In the rows, zero is written as 128.
One turn sends every row of this set to another row. A few are shown first. Where does it send the rows asked after them?
Z693: [116 165 126 150  83 140 127 132 116 129 136 107 166 108 122 104 124  79
 104 137 114 128 165 142 146 147 115 141  82 157 154 153]
Z784: [165 174 143  84 104 142 129 121 130 153 100 138 119 117 122 104  95 134
 133 124 124 131 132 113 121 146  83 139  71 107 152 111]
Z433: [159 177 147  88  96 139 130 115 124 154 108 135 130 121 110 105  95 136
 141 126 118 131 136 114 124 141  76 136  61 109 152 107]
Z875: [105 140 139 164 145 104 118 142 122 148  99 162 101 151 129  99 137 129
 129 114 142 138 119  96 138 152 135 158 125 108 163 132]
Z18: [164 182 139  85 108 134 126 114 133 155  99 127 122 114 122  97 100 137
 129 126 125 138 131 103 120 136  91 138  74 106 148 107]
Z620: [119 173 119 128 125 112 152  86 123 101 141 130 126 133 125 116 139 193
 142 125 129 139 186 152 124 125 136 145  78 133 132 114]
Z590: [ 86 141 141 178 132 112 123 132 119 154 107 154 119 152 110 104 136 122
 143 129 131 138 119  97 141 130 136 157 115 102 167 114]
Z83: [123 168 121 127 123 108 154  89 124  96 141 129 129 129 125 117 140 193
 141 129 131 141 184 154 120 128 133 145  78 138 139 115]
Z932: [121 170 120 125 123 113 155  86 122 100 146 130 130 133 124 119 140 195
 144 127 132 137 184 158 129 127 132 149  70 135 135 114]
Z144: [118 169 120 131 121 114 154  83 123 104 139 127 129 131 116 117 140 192
 143 127 133 142 185 161 121 126 132 149  73 138 135 112]
Z484: [102 140 143 149 109  90 161  82 122 129 107 142 162 144 118 100 124 106
 115 129 159 153 151 115 116 156 147 129 125  88 122 105]
Z387: [125 133 152 138 116  84 157  98 126 111 109 148 145 145 132 104 118 119
 104 114 176 148 149 126 120 184 140 126 136 102 114 123]
Z192: [117 127 163 139 104  97 163 110 112 102 116 163 160 152 118 111 112 122
 114 112 155 139 149 148 125 194 117 126 117 107 118 131]
Z434: [115 172 111 152  90 130 126 113 126 143 125  95 156 103 133  97 130  76
  96 141 126 134 166 115 139 129 131 144  82 140 151 143]
Z876: [151 185 141  91  92 139 135 114 128 164 103 125 131 118 116 101 103 127
 138 129 117 135 134 102 118 128  86 137  67 100 150  97]
Z178: [105 130 155 160 135 119 117 158 112 135 111 171 104 158 122 114 131 132
 138 111 132 129 120 124 147 171 114 155 114 120 163 142]
Z774: [137 157 123 140  96 135 124 135 117 117 127 113 147 110 139 106 119  92
  91 122 132 122 160 145 147 167 118 141  92 158 149 170]
Z606: [141 164 107 145 106 128 116 126 131 129 117 100 137 103 150  95 126  86
  88 131 138 134 165 121 136 147 140 147 101 148 151 160]
Z411: [ 85 136 160 173 121 126 125 148 105 147 123 165 124 162 103 119 134 120
 149 124 113 127 117 117 148 152 115 155 107 111 161 124]
Z145: [ 87 135 159 152  91  96 168  96 109 119 125 153 180 151  98 108 121 105
 117 128 142 141 148 135 126 172 123 125 113  96 122 107]

Z387 turns into Z484
Z434 turns into Z693
And these:
Z875 turns into Z590

One turn sends every row of this set to another row. A few are shown first. Where does it send the rows asked after them?
Z125: [152 111 114 120 148 161 150 160 152 144 146 159]
Z592: [ 96 113 140 139  90 130 142 166 153 109 162 121]
Z494: [130 129 142  89 142 153 131 170 109 122 189 115]
Z915: [ 93 134 144 119 107 125 130 156 112 141 143 155]
Z868: [147 154 146 132 142 150 123 164 150 113 149 105]
Z597: [136 128  99 144 133 143 150 173 133 136 132 108]
Z122: [149 121 128  92 124  96 149 179 117  96 139 141]
Z806: [136 146 144 116  94 104  97 162 107 134 159 117]
Z928: [178  99 134 107 153 130 120 160 141 158 155 135]
Z981: [122  90  99 122 114 147 167 173 148 127 166 133]
Z352: [130  64 123 114 103 105 141 169 146 142 171 137]
Z898: [153 106 151 104 126 133 145 163 171 103 158 166]
Z709: [164 131 152  87 118 119  99 160 120 132 179 149]
Z756: [134 114 122 144 121 116 120 165 123 161 152  91]
Z639: [138 106 142  98  84  95 115 168 122 117 182 140]

Z915 turns into Z122
Z592 turns into Z898
And these:
Z639 turns into Z709
Z928 turns into Z756
Z597 turns into Z981

One turn sends every row of this set to another row. A few are shown first. Where does it send the rows asked after them?
Z101: [116 137 153  81 146 140 129  90 138 125  85 141 140]
Z990: [112 125 148 107 140 153  94 143 126 139  99 161 166]
Z440: [103 110 167 159 141 109 113 129 135 155 112 130 135]
Z930: [ 89 129 178 114 168 123 132 133 109 166  95 127 126]
Z941: [116 114 184 104 127 142 121 146 102 127 102 107 128]
Z675: [112 180 128  97 139 165 110 144 141 157  93 107 112]
Z708: [106 171 128 136  92 126 122 147 157 162 115 146 122]
Z328: [151 166 142  99 125 144 142 139 146 138 112 103  98]
Z227: [ 97 119 180 156 140 129 115 150 119 143 119 131 140]
Z420: [107 147 177 115 161 131 137 114 107 164  71 124 142]
Z155: [120 119 152 106 141 171 106 136 131 163  85 151 159]
Z589: [110 165 120 136  93 121 126 135 160 160 120 138 131]
Z533: [131 142 154  89 124 152 148 101 126 113  82 131 147]
Z259: [ 94 186 128 113 135 150 111 141 145 169  87 118 116]
Z864: [116 111 131 127 118 130 106 125 147 106 111 144 163]
Z615: [108 130 164 137 129  94 142 113 126 113 103 110 124]
Z561: [ 99 148 151 129 156 104 134 107 146 126  87 152 151]
Z622: [124 168 140 100 141 162 127 149 144 146 102 102  92]
Z347: [105 136 187 117 156 139 144 123 106 168  76 118 125]
Z131: [106 122 166 122 140 160 103 144 129 166  82 153 164]
Z958: [122 138 157  80 131 159 134 116 122 119  80 130 160]
Z99: [120 124 157 118 133 104 143 102 127 109 109 106 127]
Z266: [ 95 109 158 154 147 118 102 147 127 162 103 131 138]
Z552: [120 126 153 121 113 150 118 115 147 101 115 149 156]
Z787: [117  99 145 123 113 136 106 133 151 111 121 137 151]
Z209: [113 178 123  98 143 168 118 148 147 161  87 106 128]
Z559: [114 107 182 104 128 168 111 138 110 139 119 123 132]
Z245: [137 150 141 120 103 143 144 154 157 143 131 128  93]
Z594: [136 143 141 111  98 143 146 164 157 136 126 116 105]
Z64: [110 133 138 131 147 123 129  99 156 145  88 156 164]
Z379: [101 188 131 121 134 138 105 135 146 174  84 119 121]
Z228: [118 157 139 136  94 123 137 152 159 155 123 138 104]
Z232: [120 152 148 134  93 112 131 150 158 151 118 126  99]
Z809: [ 87 165 132 136 109 139 107 157 158 174  98 128 128]
Z986: [ 88 178 125 132 112 140 113 150 149 174 100 135 126]
Z517: [117 110 177 112 107 152 121 154 103 120 111 111 135]
Z570: [127 164 152  96 141 156 127 158 143 154  90  98  97]
Z377: [108 139 139 126 164 115 127  98 152 157  76 151 148]
Z71: [142 157 140 106 121 147 139 145 152 135 117 110  89]
Z82: [ 99 127 183 127 144 116 151  98 129 125 105 114 118]

Z787 turns into Z131
Z377 turns into Z533
And these:
Z589 turns into Z209
Z559 turns into Z227
Z71 turns into Z708

One turn sends every row of this set to another row. A few are shown first. Where does it send the rows asked after them?
Z376: [162 127 137 147 147 146 136 152 156 138 103  93 136 153 122 135 108 140
 113 112 173 133 136 155 114 165 175 119 128 141 113 121 126 166  94 105
 116 129 164 153 153 122 129 151 107 117 144  65 126  79 121]
Z24: [148 113 157 155 137 113 165 159 156 113 144 110 164 166 121 167 131 180
 167 120  91 130 115 105 107 162 137 108 124 139  90  93 157 174 101 160
 109 117 127 112 123 141  95 137 142  96 185  99 127 161 145]
Z506: [141 125 115 138 136 155 148 129 164 112 100  87 117 131  99 140 118 143
 116  97 144 120 105 164  93 154 151  99 134 132  84 106 130 202  76 116
  97 124 110 126 126 162 136 141 109 141 133  93 130  80 152]
Z140: [133 147 122 158 119 142 150 122 149 151 115 114 131 102 106 155 128 136
 119  67 131 126 117 156 104 142 151 104 122 162  95  90 129 171  98 109
 114 110 117 126 123 128 141 137 100 136 110  92 130 100 132]
Z601: [130 102 116 150 107 143 180 146 135 120 148 110  95 167  90 135 116 149
 152 106 126 118 140 141  99 173 171 124 102 137 109 124 166 141 148 154
 115 101 113 167 106 175 107 132  93 150 111 130 147 122 136]
Z404: [159 127 162 146 132  91 160 157 141 118 151 128 150 138 129 147 140 153
 123 148 113 152 133 176 159 175 160 112 110 139 117 104 163 202 105 142
 128 115 117  92  84 124  95 167 166 149 155 119 136 152 149]
Z923: [141 108 134 138 124 116 137 123 144  92  92 105 101 175 121 113 136 140
 147 111 152 131 104 146 134 157 159 148 114 124 144 167 180 156 153 156
 126 115 149 148 136 151 114 133 114 126 137 117 133 137 114]
Z303: [115 132 135 146 118 114 129 185 117 113 120  90 119 163 109 161 153 139
 105 108 161 111 113 145 127 163 166 129 154 135 135 130 134 168 129 148
 115 101 152 129 158 128 113 103 127 131 154 115 125  95 110]
Z117: [111 129 146 159 104 117 149 143 138 132 117  86 107 152 114 150 127 140
 121 108 160 114 111 161 108 157 179 133 176 146 144 136 153 154 126 122
 120 114 157 121 156 133 126 113 134 137 142  94 127  81 126]
Z406: [162  75 143 163 131 107 151 149 127 107 149 137 143 181 145 160 113 148
 150 147 118 134 127 133 144 182 129 102 119 134  89 128 164 190  79 136
 132 108 113 109 127 105  87 139 148 126 153 119  94 156 159]
Z987: [172  94 150 166 112 122 171 170 127  98 144 169 130 178 114 152 125 129
 113 124 128 164 124 129 151 184 168 136 103 157 108  91 138 209 119 137
 118 139 116  99  76 120  89 151 152 144 138 104 118 130 138]
Z95: [166 104 154 141 136 129 155 162 142 129 146 138 149 181 133 137 150 156
 143 133  91 134 118 119 135 148 145 113 142 135  80 104 168 163  87 159
 123  94 120 105 101 154  92 131 160 106 167  87 105 151 162]
Z974: [149  97 105 138 117 126 173 158 142 113 128 112  83 182  94 145 109 151
 145 121 142 107 134 156  78 176 166 130  91 125 133 123 165 147 146 152
  92 129 116 157 102 148 117 145  95 153 147 122 159 116 129]
Z899: [144  93  92 147 118 129 158 119 134 146 126 130 109 135 134 124 122 136
 150 108 128 171 127 166 103 157 156 105  98 105 104 121 155 160  83 129
 126 147 111 141 119 176 136 157  95 174 124 107 141 117 149]
Z745: [122 108 114 142 118 142 174 130 153 133 137 117  94 151 116 136 116 138
 152 115 142 171 116 153 100 154 134 102 112 127 108 120 158 165  86 101
 134 128 124 141 138 165 136 164  94 188 123  99 138  86 128]
Z126: [133 108 125 141 132 104 154 176 132 108 137 144 154 150 147 144 125 143
 125 148 124 138 130 163 131 178 164  92  96 167 105  86 176 192 113 149
 135 112  88 104 111 106  93 162 151 117 140 130 110 156 142]
Z668: [132 125 133 145 132 116 146 150 156  86  80 101  95 169 100 120 127 110
 141 123 147 117 112 150 114 148 148 146 122 140 134 155 186 144 134 129
 109 121 144 144 141 156 136 128 116 141 112  96 143 120 122]
Z913: [183  92 140 181 136 135 166 152 124  84 131 164 129 167 127 134 140 118
 116 119 129 160 143 151 154 154 169 126 103 160 123  67 180 175 133 135
 123 141 130  92  95 122 127 163 146 120 125 122 114 123 145]
Z402: [143 117 156 146 107 121 139 155 131 129 116  82 102 168 110 181 137 136
 105 105 157 123 116 158 131 141 153 117 147 142 149 136 141 151 116 144
 128 102 166 116 144 126 105 110 132 137 174  90 129  83 124]
Z815: [138 151 140 128 131 128 147 126 144 124 116 106 120 147 106 163 151 132
 116 107 163  94 112 141 128 163 130 136 155 145 125 137 137 157 135 133
 102 107 155 135 132 127 123 108 112 142 160 119 103  93 128]
Z350: [191 120 172 167  96 141 140 158 106 115 145 129 124 166 110 130 137 133
 148 104 128 139 126 149 120 162 156 127 129 147 132  55 182 181 100 155
 105 144 124  80  99 148 126 134 147 116 152 135 120 147 133]
Z658: [141 108 127 160 141  92 173 160 128  96 153 148 143 138 122 170 126 145
 112 149 119 145 145 180 144 167 145  92 131 149 115  74 166 179 139 152
 116 121 117  99 107 109 110 167 136 133 151 130 121 137 169]
Z505: [175 130 146 153 130  96 164 161 152 144 165 135 144 167 113 144 140 143
 161 148  82 138 143 134 118 155 148 123 128 127  94 116 151 170 108 155
 122 127 138  91 105 128 109 144 150  90 183  95 148 155 149]
Z397: [183  92 136 175 143  93 158 162 159  96 135 131 139 163 120 165 118 149
 154 133  99 139 144 135 153 173 159 135 101 147  82 132 152 189  96 129
 130 113 125  97 105 115  95 128 172 121 161 129 128 128 175]
Z354: [176 131 162 152  93 125 145 143 126  96 157 145 147 176 108 130 133 119
 151 130 115 148 121 147 124 171 141 106 105 155 115  94 165 210 115 154
 103 154 115  84  97 128 116 150 151 106 156 113 147 152 106]
Z453: [140 155 130 164 136 115 129 132 154 117 112 108 133 138 131 157 134 105
 112  97 176 143 128 139 119 145 144 112 110 145 108 134 121 159  94 103
 105 122 157 130 155 111 134 148 107 142 129  98  97  97 127]
Z498: [156 113 107 152 126 160 151 148 128 127 119  93 132 129 106 159 128 136
 116  77 128 134 135 168 116 144 141  79 114 136  78  98 129 193  70 117
 112 118 102 131 131 151 134 118 108 122 128 102 147  81 147]
Z560: [176 108 159 160 107 117 137 177 136 121 129 144 146 186 130 133 123 152
 174 118 118 158 115 100 102 156 167 138 104 139 106  74 146 155  83 146
 114 149 146 106 125 156 111 133 159 125 171 116 108 146 127]
Z159: [152 104 122 159 117 120 144 130 141 136 112 136 112 131 107 125 105 140
 154  73 127 160 135 153  95 157 138 139 111 117  96 117 159 168  99  93
 104 137 122 150 121 141 152 149  76 164 110  91 137 116 131]
Z42: [144  77 111 133 105 139 171 123 133 154 125 123  98 152 116 142  96 150
 156 102 120 159 119 179 101 146 142 118  94 109 117 109 165 175 102 124
 141 130 114 129 117 153 129 159  98 174 133  95 152 100 121]
Z953: [169 114 120 159 146 130 121 142 147 133 104 111 139 156 126 161 119 125
  99 122 160 117 121 160 115 147 173  88 109 131 117 119 100 161  77 130
 102 129 161 128 143 116 124 152 116 129 149  62 134  99 123]
Z661: [179 117 137 149 112 113 118 187 139 110 142 142 140 185 148 123 133 145
 153 122 123 169 138 128 115 165 180 109 113 164  96  96 183 148  86 155
 106 125 120 108 113 153 106 133 168 107 182 118 122 133 150]
Z613: [165 115 131 146 108 103 141 186 130 112 144 153 125 179 119 149 124 121
 161 104  98 171 123 118 107 162 150 145 107 163  94 100 152 171  98 155
 128 150 121  83 112 134 105 124 181 111 172 113 136 121 130]
Z38: [135 133 140 123 135 120 154 136 162 103 115 110 115 166 121 130 128 144
 145  90 158 148 131 130 120 158 141 165 118 125 123 156 185 140 156 124
 104 114 156 160 119 157 127 142 111 145 149 109 115  97 119]
Z610: [190  94 150 169  83 126 140 161 116 110 147 158 128 187 119 123 149 135
 152 137 119 145 136 148 125 174 162 100 139 159 114  87 188 191 106 139
 110 141 108  96 116 120 128 118 126 106 177 132 131 136 134]
Z423: [136 108 112 166 127 151 146 135 150 115 119  86 128 139 107 164 106 130
 118  82 122 125 119 169  98 131 163  89  97 126  82 100 141 198  77 124
 107 107 108 102 119 156 129 152 117 140 116  79 141  87 136]
Z844: [135 119 133 145 118 123 149 143 171  83  96  92 104 180 114 136 143 124
 137 127 141 119 109 142 121 135 173 138  98 128 145 158 191 153 152 155
 111 111 153 120 124 163 126 133 121 136 157 105 140 102 116]
Z969: [133 122 105 137 124 144 180 134 153 132 130 121  79 155  94 143  97 144
 151 112 157 117 116 147  91 177 150 113 115 162 134 125 163 137 139 142
 109 121 118 164 109 149 114 143  90 142 121 109 156 118 141]
Z380: [148 129 110 165 131 134 132 144 150 136 109 114 150 150 142 143 133 130
 103 110 172 150 121 141 134 136 174  92 123 121 113 129 115 183 102 122
 115 129 161 125 155 127 130 145 107  93 150  69 122  91 125]
Z616: [127 125 115 138 106 123 156 128 155 125 135 126 124 138  98 132 111 168
 169  95 130 111 130 151  88 177 165 137 124 136 110 123 174 153 146 127
  82 119 117 155 110 162 143 129 100 164 132 132 141  98 127]
Z437: [149  79 128 155 160  92 156 160 153  92 119 140 157 149 132 182 115 153
 154 140  98 156 124 136 154 169 119 119 114 139  91 113 169 187 107 146
 142 123 127 108 134 115 103 142 134 133 174 109 114 137 161]
Z895: [156  86 141 159 114 117 173 181 124 101 122 162 121 176 129 126 153 126
 109 123 115 169 130 144 134 154 160 124 122 152 104  80 185 203 130 133
 134 129  96  91  93 119 107 149 124 101 143 100 109 147 143]

Z668 turns into Z117
Z844 turns into Z402
Z406 turns into Z126
And these:
Z453 turns into Z140
Z560 turns into Z24
Z601 turns into Z923
Z987 turns into Z354

One turn sends every row of this set to another row. A few are shown first. Where does it send the rows asked after them?
Z412: [140 131  87 120 126  95 134  82 111 165 120 108 134 102 129 150 122 143
 138]
Z764: [154 147  74 109 135  83  99 168 115 169 109 103 137 118 123 152 101 148
 135]
Z310: [129 135 105 159 119  89  99 121 100 175 130 105 110 114 104 141  76 126
 152]
Z980: [131 167  97 162 130 119 138 143  90 157 132  83 102 119 136 191 123 131
 165]
Z362: [171 152  92 158 147 155 111 139 133 183 104 121 132  79 137 175 138 133
 134]
Z392: [141 178 103 187 123 152 103 146  88 162 129 133 120 130 132 135 128 125
 131]
Z110: [133 154 106 149 184 146 129 149 131 131 122 136 119  93 170 150 125 118
 136]
Z948: [158 149  83 141 123 133 164 181 121 165 121 130 123 128 124 106  84 130
 128]
Z881: [134 157  81 155 123 112 122 162  98 124 146 112 111  87 117 129 124 158
 152]
Z619: [117 131 105 181  97 134 113 152 107 139 132 109 119 117 111 142  70 133
 112]
Z741: [172 136  85 129 143 125 157 127 143 160 119 105  95 100 149 150 133  89
 137]
Z788: [144 132  97 152 115 102 130 140 109 157 135 113 128 130 162 148  44 138
 138]
Z119: [131 119 102 146 162 118 139 169 128 153 143  91 161 131 161 134  94 102
 119]
Z164: [136 133  95  96 142 151  99 120 109 149  97 105 125 125 148 142  82 122
 130]
Z837: [149 133 135 148 130 144 146 158 112 166 149 138 154  76 124 143  90 103
 131]
Z337: [142 148 104 182 149 106 115 133 106 164 135 100 116  89 126 146 156  94
 147]
Z323: [146 126  98 173 140 171 146 133 131 154 117 119 152  92 147 133 117 120
  93]
Z960: [150 153  87 139 165 109 126 114 110 170  95 120 132 127 189 155 111 126
 131]

Z164 turns into Z980
Z788 turns into Z310
Z337 turns into Z323
And these:
Z392 turns into Z119
Z110 turns into Z741
Z948 turns into Z764

